[[ 14.4 -19.3  33.2  27.0   8.2  12.6  20.0 -10.2  -3.5  10.2  -0.3  11.5
   -4.7  -8.0 -28.5]
 [ -8.0   1.5 -32.6  -5.0  13.3  -9.2   7.8  16.4  45.3 -14.3  10.7 -48.1
  -13.0 -63.4  15.8]
 [-37.2  24.2   4.2 -24.8   4.7  13.7 -17.9  10.0  11.2   6.8  28.4 -20.7
   10.3  18.7  -4.2]
 [ -2.9   9.8  -4.4 -36.3  24.4  -2.1 -12.6  -4.9  25.1 -10.9  30.9 -46.4
  -21.3  -1.4   6.4]
 [-24.9  22.9 -32.4 -48.8 -10.3 -10.1  12.4  -3.4  28.8 -15.5  13.2 -30.6
    4.4  17.6  29.9]
 [  9.2  -1.8   4.7  31.1  21.1  19.3  49.1  14.7  20.2 -24.5  -8.2 -33.5
   -4.9 -41.1 -25.5]
 [-32.3 -19.5   1.0 -43.9  -8.3  14.3 -48.7  11.1  11.7  22.3  20.4  13.2
  -12.6  -6.5  19.7]] => -19.5

[[ -7.4   7.9  16.5  -1.0   5.6  20.3   4.4  14.7  27.4  34.3  16.3  14.9
   55.2  32.1]
 [  2.6  -0.1   6.8  19.1   3.2  -1.8 -15.6   8.9 -12.7 -28.5 -20.2 -15.1
   -7.0 -15.9]
 [ -5.9  25.9 -23.1  -7.4  -8.6  -4.7  -8.9 -34.6 -25.6 -17.5 -15.1 -30.8
  -44.1 -16.6]
 [-44.2   2.9 -21.4  -9.5  23.8   7.5  16.8   5.6  10.1   5.4  24.8  -4.9
   31.8   1.5]
 [ 41.2  -3.1 -20.6  -8.6   4.9  -8.3  21.0 -18.4  -6.2  24.1 -16.1  27.9
   -0.4   4.7]] => -3.1

[[  7.5  10.9  -1.9 -43.0 -60.9   0.1   1.5   4.3  19.5  69.1  -4.9   1.4
  -11.8  35.5]
 [-11.4   6.2 -10.8 -21.4   9.7 -23.6   3.2  29.5  28.5 -68.2  13.9 -17.9
    2.1 -14.2]
 [ 44.1  -3.1  27.7 -24.1   0.6   2.9  -9.3 -20.8  -1.8  29.7  -2.9 -31.5
   28.8  16.1]
 [ 31.2  22.6 -30.2  -3.3  68.8  13.8  21.2   7.7 -19.2  25.6  10.3 -28.9
   34.7  -7.1]
 [-13.0   1.2  40.6 -13.1  36.8 -23.4 -23.4   3.7  36.3   0.9   4.9 -11.4
   -7.7 -13.6]
 [ 36.4 -39.9   5.4 -10.6  44.9  20.9 -26.6 -62.4  -0.4 -25.1  35.0   8.2
  -41.5  19.6]] => -39.9

[[  0.6   9.7   1.7   1.8  -5.9 -15.8  -1.4  -4.4  -2.5   3.6   5.4   5.2]
 [ -0.6 -14.3  -4.5  11.7 -14.5 -17.1 -13.1  12.7   3.8  11.0   3.0  17.0]
 [ -0.7  19.7  -4.0 -15.3  20.1   1.0   5.3  -5.0  16.0   4.8  -8.8 -40.6]
 [  3.9   2.9 -18.5  -9.8  29.8 -14.5  12.5  -7.2  25.2  -2.8  -5.8 -45.1]
 [ 24.9  -3.8   5.7 -14.7 -19.5  -3.4   1.1  34.1   0.8   6.2 -22.2 -25.5]
 [  6.4  11.0 -28.7 -52.1  19.8   2.9   8.4 -12.5  -4.1   1.1  -5.8 -72.3]
 [-31.7  15.7  24.8 -44.8  20.3   5.9   9.5 -23.6  31.7  -4.6 -34.2   4.9]
 [ 19.7  46.7   2.1 -15.4   7.4  22.5   9.1  -2.9  -5.9  24.4 -12.3  18.1]] => 46.7

[[ 33.2 -49.5  15.1  26.1 -51.4 -46.2 -22.0  32.3]
 [ -4.0  -7.3  27.4  16.3   9.8 -17.0  47.3   0.5]
 [ 12.9  -0.9  -1.6   5.6  -6.9   2.8 -12.3  11.6]
 [ 31.5 -43.5  31.8  36.0 -36.1 -45.7   9.9  33.1]
 [ 43.1 -38.2  43.6  48.1 -30.2 -40.6  19.9  44.8]
 [-40.1  28.8 -14.5 -25.5  36.7  22.2  28.4 -37.2]
 [ 42.8 -52.7  38.7  45.3 -45.9 -54.0   6.8  44.1]
 [ 40.7 -43.1  41.6  45.6 -34.8 -45.6  16.4  42.3]
 [ 28.5 -43.5   5.2  17.9 -49.1 -38.5 -31.1  26.7]
 [-41.7  29.5 -18.1 -30.4  35.4  24.2  19.3 -39.7]] => 29.5

[[ -1.9  -7.8  -2.6  -5.7  -2.4  -2.9   2.1]
 [ -0.4  -1.5   4.1   3.4   2.9   1.7  -3.1]
 [ -8.9 -22.9  -7.3  70.1   6.5  34.7   6.4]
 [ -1.7  -4.9  -1.7  15.2   1.3   7.3   1.6]
 [ -2.9  -6.0  -1.9  18.5   1.8   9.2   1.6]
 [ -0.7  -5.6  12.8  10.1   7.3   5.6  -7.6]
 [  4.7  11.7   3.7 -35.2  -3.3 -17.3  -3.2]] => 11.7

[[ 35.4  42.1   8.5  -3.4   9.5 -31.2   9.1  15.0 -25.2 -23.3  19.9 -26.2
  -41.3 -47.9 -12.7  18.9]
 [ 28.4  -6.7  10.1  59.5  28.8   0.2 -14.5  -9.7  40.2 -22.3   8.4  21.7
   10.8  22.1  41.4  29.8]
 [-31.4  44.5 -12.3 -12.3   7.6  47.6  44.6  35.7  41.0  19.2  15.6   7.8
   13.2 -32.1 -17.5 -24.8]
 [-13.1 -12.6 -64.0 -20.1  37.6  27.8  44.0 -30.8 -26.7  12.4  17.5  21.1
   12.4 -47.4 -16.2 -12.4]
 [ 25.1 -29.8 -30.3  56.9  37.8 -31.5  38.5  18.8 -28.5  20.6  -2.3  21.5
   13.1 -21.4   0.3  14.6]
 [-24.1  43.4 -42.5  12.1 -35.8  49.5   4.2 -24.7  33.2   1.5 -40.2 -15.8
  -39.4  54.4  25.8  -8.4]
 [-32.5 -20.2 -64.8 -13.0 -25.3 -24.0 -21.2 -31.0  39.3 -10.7 -43.8  17.5
  -11.4   2.9  37.9 -22.6]
 [ 28.4   6.9  30.7  52.2 -34.8  35.8 -20.4   3.4  42.3 -21.0  17.4 -20.9
    2.5  56.5  39.3  28.3]
 [-12.4 -11.5  32.7   9.3 -31.1  20.6   8.4  35.1 -22.0  -1.4 -47.4 -26.4
  -39.8  46.0  -1.8 -27.7]] => -11.5
---
[[ 53.9  38.9 -38.5  20.7]
 [-10.6 -37.3   9.0 -36.4]
 [ 23.9  32.0 -18.2  23.1]] | -38.5

[[-48.3 -42.5  49.6 -74.0 -47.6]
 [ 30.2  71.7 -60.9  12.7  60.7]
 [-44.3 -65.9  59.7 -26.0 -66.0]] | 49.6

[[-32.3 -30.8  63.4 -65.5]
 [ 63.4  62.8 -27.4  31.5]
 [-27.5 -27.1  58.3 -62.3]] | 63.4

[[-13.0   0.0  -2.1   4.3]
 [ -2.0   7.8 -60.2  29.1]
 [  0.0  -7.6  -0.7   0.0]] | -2.1

[[ 11.2  10.2 -37.0  -6.4]
 [ 40.0  54.9   4.3   0.5]
 [ -6.2 -57.9  22.3  72.0]] | -37.0

[[ 15.2 -53.3  22.4 -48.7 -40.8 -42.0 -21.9]
 [ 58.2 -27.3 -24.5   6.9 -42.8  24.3  13.0]
 [-17.7  42.4  14.4 -27.0  18.4 -45.4  22.8]] | 22.4

[[-24.6  64.6 -56.2  -3.2 -13.5  29.1  41.3]
 [-67.5 -19.2  37.2  37.3  69.5  -6.7 -31.8]
 [  1.5  18.6   8.5 -69.1 -24.0  17.2  38.9]] | -56.2

[[-23.9  -3.2  -6.9  -2.7  16.7  29.0   4.4]
 [-29.1  -1.4  27.6  -3.3   7.0 -12.9  -6.7]
 [ 69.0  -1.8  11.7  27.7  38.6  37.6 -14.1]] | -6.9

[[ -9.8  -3.9  -4.9  18.8  -4.0  -3.5   0.2]
 [-12.2  -9.6  26.2   2.0  21.1 -18.2 -32.6]
 [-17.4 -22.5  20.2  20.3  16.8 -32.5 -58.6]] | -4.9

[[-19.2   8.3   8.0  23.8 -25.4  13.8  11.5]
 [ 26.5  28.1  33.1 -72.1 -15.5 -49.4  44.6]
 [ 17.6  29.2  34.9 -61.0 -23.0 -42.7  47.3]] | 8.0
